In the data rows, 128 means zero.
Here are some points, each followed by its number:
[125 138 128 165  87 148  99  62 101 153 105 103  79 102  72 133] 0
[159 161 164 176 191 169 148 106 160 131 155 103 204 155 205 155] 1
[148 121 114 122 170  83 120  86 163 106 129  75 143  93 155  86] 2
[115 155  98 155  95 141 101 102 106 137 112 115  79 137  91 152] 3
[112 129 128 130 107 119  98 139 122 131  97 100  93 117 121 106] 4
[ 69 138  66 147 113 175 187 178  71 161 168 184 148 196 164 187] 5
[157 105 142 115 195 109 153 175 151 132 172 152 157 157 179 148] 6
[156 124 145 126 113 118 102  94 172 111  84  96  98 104 109 109] 7
[105 149  91 123  83 160  84 133  86 158 118 156  76 126 109 152] 8
[119 138 115 126  97 120 100  98  94 142 109 117  87 112 100 125] 9
[197 116 174 134 160  76  68 100 180 101  83  79 132  79 141  85] 10
[124 175 141 148 159 181 169 126 153 170 150 147 182 166 157 182] 11
[114  90 118  91 147  61 123 126 104 100 121 106 110  88 129  84] 12
[152 129 145 147 126 145  80 159 176 146  90 145 125 140 128 135] 13
[145 152 148 156 111 161 101 152 137 148 102 165 115 177 131 172] 14
[145 129 118 157 114 175 115 177 129 144 108 161 113 179 127 200] 15
[ 76 160  81 148  79 119 128 112  73 167 131 114  88 129  68 130] 16
[133 108 119  83 131  99  96 118 137 112 128 119 104  86 110  96] 17
[178 114 171 125 122 113  91  96 154 117  80 104 118  98 125 106] 18
[100 145  97 142 108 107 131 121  98 159 136 119 112 124  94 127] 19
[133 133 141 131 121 132 130  81 178 133 126 115 122  91 109 116] 20
[133 161 136 162  79 143 108 100 118 152  78 115  82 107 100 120] 21
[164 172 153 148  97 123 104 129 144 138  86 128  99 119 123 128] 22
Which two points above are nearest to each new point? Their numbers follow each, nearest first.
[132 127 136 119 157  91 128  87 125  98 114  99 148  82 154  88] ~ 2 12
[ 72 160  70 151  79 104 133 109  72 167 136 104  90 122  60 124] ~ 16 19
[157 145 149 141 113 122 111  78 188 126  86  74 102  94 118 103] ~ 7 20
[121  78 121  62  78 120  82 165 120  55  89 170  79 100  67 126] ~ 17 4
[110 172 106 152 120 165 166 184  82 186 166 176 144 167 131 173] ~ 5 11
[159 158 153 145 164 143 132  92 155 137 142 101 158 134 176 124] ~ 1 20
[ 96  68  90  96 137 122 173 142  94  71 170 143 142 134 121 133] ~ 12 17
[159 117 143 147 192 118 113  84 136  99 146  73 173  82 165  94] ~ 2 10
[115 155  90 153 102 144 104 106 105 137 112 117  83 146  96 156] ~ 3 9
[129 164 139 151 150 169 158 113 151 156 142 135 169 141 142 164] ~ 11 1
[168 162 168 141 212 138 156  77 174 136 173 104 196 120 195 129] ~ 1 11
[124 134 130 128 114 124 110 108 108 141 121 128 108 120 118 128] ~ 9 4
[185 138 173 143 124 121  88  92 157 132  77 107 129 115 134 120] ~ 18 7
[157 157 155 143 118 125 130  90 167 146 120 119 129 119 128 133] ~ 20 22
[100 163  60 182 128 157 174 181  88 159 168 158 159 212 144 207] ~ 5 15
[ 90 141  98 139 106 102 141 116  94 156 141 113 119 119  92 114] ~ 19 16
[ 73 139  88 139 121 176 173 167  92 154 136 172 145 159 139 161] ~ 5 15
[121 163 130 162  90 145  98 109 121 145 117 121  83 130  95 151] ~ 3 21
[187 137 177 148 195 125 136 171 172 149 114 149 184 141 179 120] ~ 6 1
[ 70 155  85 174 132 170 185 177  82 164 158 177 155 153 135 195] ~ 5 11
[122 154 137 149  88 130 107  74 136 154  86 106  86 116 117 123] ~ 21 9
[ 92  84 104  82 149  96 165 135  96  79 175 148 156 125 128 106] ~ 12 17
[103 200  64 166 113 176 144 172 106 159 170 203 107 181 125 159] ~ 5 15
[ 74 142  76 146 121 197 173 195  82 185 171 165 126 194 135 175] ~ 5 15
[125 115 105  90 140 111 113 126 134 115 140 137 115 102 117 103] ~ 17 12
[ 93  67  88  75 161 100 198 134 100  64 207 139 163 108 136  94] ~ 12 6
[191 133 176 138 126 109  91  76 157 127  76  86 132  95 136 104] ~ 18 10
[157 114 147 136 143 141  99 159 177 135 113 156 146 140 137 133] ~ 13 14
[151 160 135 144 160 180 158 131 166 164 129 136 166 184 172 178] ~ 11 1
[105 168 109 153 128 166 168 182  80 191 167 172 146 163 133 174] ~ 5 11
[164 187 159 146  95 107 108 116 144 137  85 119  95 100 122 103] ~ 22 21
[133 156 145 131 150 176 155 126 154 143 140 153 169 162 142 174] ~ 11 14
[ 74 137  71 149 106 158 172 165  77 158 159 166 133 176 138 165] ~ 5 19
